rotation ticks, each row followed by its count of ticks
The counts run from 0 to 473.
[  0  12  22  12   5 -16   4 -16 -13   1  20  24  -6  -7 -11  17 -39  18
   8 -20  17  11   2   1 -17   7 -10  30  -6  -6 -10  11 -14   9  23 -15
   2]  326
[  0   3  44  14 -16 -12  -5   5 -28   3   6   3 -23  -5   2  12 -18  -4
 -11  -7   7  28   5 -26   8 -10  -3  -1   6 -16   4  11  15 -19  33   4
  -5]  192
[ 10 -11  17  10 -18 -14  -7 -16 -36  12  18   0  -8  -4   1  12 -11  22
  -9  -2  -1  15  22 -38  15  -4 -15   5  14   1  -9  17  12 -14  21  -1
  -5]  463
[ 10  15  18   7  10 -22  -8 -17 -17  15   9  -3 -13  11   5   9 -39  26
   9 -29   4   7 -12 -13  -3   0 -16  24   7   4 -20  17  13   0  19 -11
   7]  346
[ 15  16  32  20   1  -2   5 -12 -13   9   7  -1   4   0 -16  -6   4 -12
 -21  15  16  35  -5  13  -7  13   8   1 -21 -31 -21   5   6  21  19 -14
 -16]  285
[ 15  -3  -1  24 -14 -10 -11 -33 -15  13   3  11  -1  -2  -7  13  -7  35
  -2   1  10  17  19 -27  -2   1  -6  18  -9  -5 -18  14 -17   1  27 -15
 -20]  468
[ 12  18  12  18 -18  -6 -11  -5 -24  15  20  20  18  14   5  -7  21   8
 -12  20  20  29  12  19   5  17  -7   8   4 -17  -2  19  16  22  -2  -6
 -10]  395
[  4   5  39   0 -10 -11 -22  13 -23   6  10  17  -3  11   5  22  14   0
 -19  -2   7  24  24   1  20  17 -14  14  15 -24   8   9  20  10   3   2
  -7]  159
[ 11   0  27  28  -9  -6  10 -24 -16   0  24  25  13   4   1   5  -9   1
   1  15  20  28   8   2 -17  15  -1  15  -7 -23   1   4  -7  27  18 -16
  -2]  57
[ 20   0  32  17   0 -17  -4 -26 -10  -3  16   3   3   7  -6  27 -13 -16
   2  -5  12  28  -5  -4   3  25  -5   5  -6 -17 -28  -5  11  24  15  -9
  -2]  43
[ -2   9  27  23   7 -24 -16   3 -18  -8   5  21 -22   6  -9  30 -29  -2
   7 -16   6  26  -5  -7  11  -1 -14   7  -1 -20  -2   9  12  -7  28  -6
 -10]  433
[  5   5  13   4 -23  -2   3 -11 -34  23  20   4   0 -16  -7 -15  -4  34
 -24   6  10  11  24 -19  -2  -8  -4  13   3   3  -9  28  -4 -11  19  -6
 -10]  222
[ -1   8  34   0  -3 -19   2 -10 -20  -1  28  17 -10 -11  -6  22 -38   9
   5 -27  15  10   3  -6  -7  10 -15  26   7   0  -9  10  -1   3  17  -6
  11]  324
[  6   5  37   4  -7  -8 -17  11 -26  10   9  20   1  13   4  13  21   4
 -22   8   8  24  26   5  14  16 -14  14  12 -28  10  13  19  12   4  -2
  -8]  158
[  5  23  -4  32   4 -14  -7 -13 -18  19   3  14  -5  15   0 -13 -20  36
   7  -1  12  17 -11   1 -12 -11  -8  15  -8  -6  -6  26   2  -1  27 -16
 -12]  100
[  3   0  32  17 -19  -6   6  -1 -36  12  13   4 -13 -11  -4  -8 -14  11
 -19  10   5  23  13 -26   0 -14   0  -3   0 -13   4  19   6 -18  35   1
 -10]  201
[ 24  15  -4  25 -12 -13 -20 -32  -8  16   7   5  15  20   1   6   2  13
   1   4  18  25  -5   7   2  18  -5  10  -9  -6 -31  11  11  25   5 -10
 -14]  381
[ 15  14  47   1  -6 -11  -9   2 -22  10  10 -17  -6   4  -3   4   0 -20
 -24  -7   9  28  -6   3  14  15  -3  -2   1 -19 -25   4  32   8  11   1
  -4]  279
[  1   3  21  33  11 -10   4   4 -33   3   7  22 -12   5 -13  -2 -11  13
  -5  17   1  28   5  -6  -4 -12 -11  -1  -5 -30  14  20   7  -4  33 -13
 -13]  438
[ 13   9  46   8 -11  -4   8   0 -32   8  21  -5   1  -2  -8  -7   4 -18
 -24  11  11  32   0   4   3  13   2  -7  -1 -22 -13   8  25  12  13  -2
  -5]  288
[  1  13  21  15   9  -9  15 -16 -20   9  20  24  -1  -6 -11  -2 -28  28
   1  -4  15  11   5   5 -25   1  -9  30  -6 -11   0  18 -15  11  23 -21
   1]  328
[ 11  26  20  -4  20 -20 -19  -4 -14  14   4  -9  -9  10 -13  13 -14  12
  -9 -27   9  10 -10  15   8  16 -13  19  -4  -9 -37  13  22  13   4 -11
  -5]  10
[ 21   6  34   9  10 -18  -9 -15 -18   3  11 -12  -4  13  -8  21 -10 -14
  -6 -11   4  25  -9  -2  12  21 -11   3   0 -19 -33  -1  30  19   9  -9
  -3]  31
[ 11  10  31  22  -7  -3   8 -18 -11   1  16  10   5  -9 -19   6  -9 -14
 -10  10  20  32  -2  11 -10  17   6   4 -21 -25 -21   3  -4  20  21 -14
 -14]  295
[  0  18  17  19  -3  -9   0   1 -33  20  17  18  -5  11  11 -18 -17  32
  -1   1   9  16   0  -2 -11 -14 -14  14  12  -5  14  31  14  -6  21  -6
   6]  92
[ -2  15  31  20   2 -10  -5  17 -29   4  14  32  -2  11  -3   1   5   4
  -9  14  11  30  11  18   1   4 -13   8   3 -30  20  18  16   9  11  -7
  -7]  417
[ 11   9  44   5 -13 -14  -5  -8 -19  -3  21  -6  -5  -6 -11  21 -12 -28
 -10 -10  15  31  -3   0  10  20  -1  -3  -3 -15 -27  -1  19  11  14   2
  -2]  291
[  9  20  16  13 -14 -18 -30  -6  -5   3  13  26   5  13  -1  30   2  -4
   5 -11  24  27   3  18  13  25 -11  16  -2 -15 -15   8  10  21   2  -2
  -6]  401
[  8  14   8  -1 -15   0  -4 -12 -25  28  13   3   3  -9  -7 -16   3  43
 -25   5  13   7  24  -5  -6  -1  -5  24  -1   0 -13  30  -8   1  12 -13
 -13]  232
[ 13  -5   2  32  -6 -12  -6 -27 -17   7   2  13  -9   0 -13  18 -19  25
   3   3   6  20   8 -27  -1  -5  -8   9 -11 -11 -15  15 -11  -4  35 -15
 -21]  457
[ 14   5  15   9 -10  -7 -16  -1 -27  16  14  16  13  12  -3   5  29  16
 -23  19  10  22  27   8  15  16 -13   9   5 -21  -1  18  16  18  -2  -6
 -18]  146
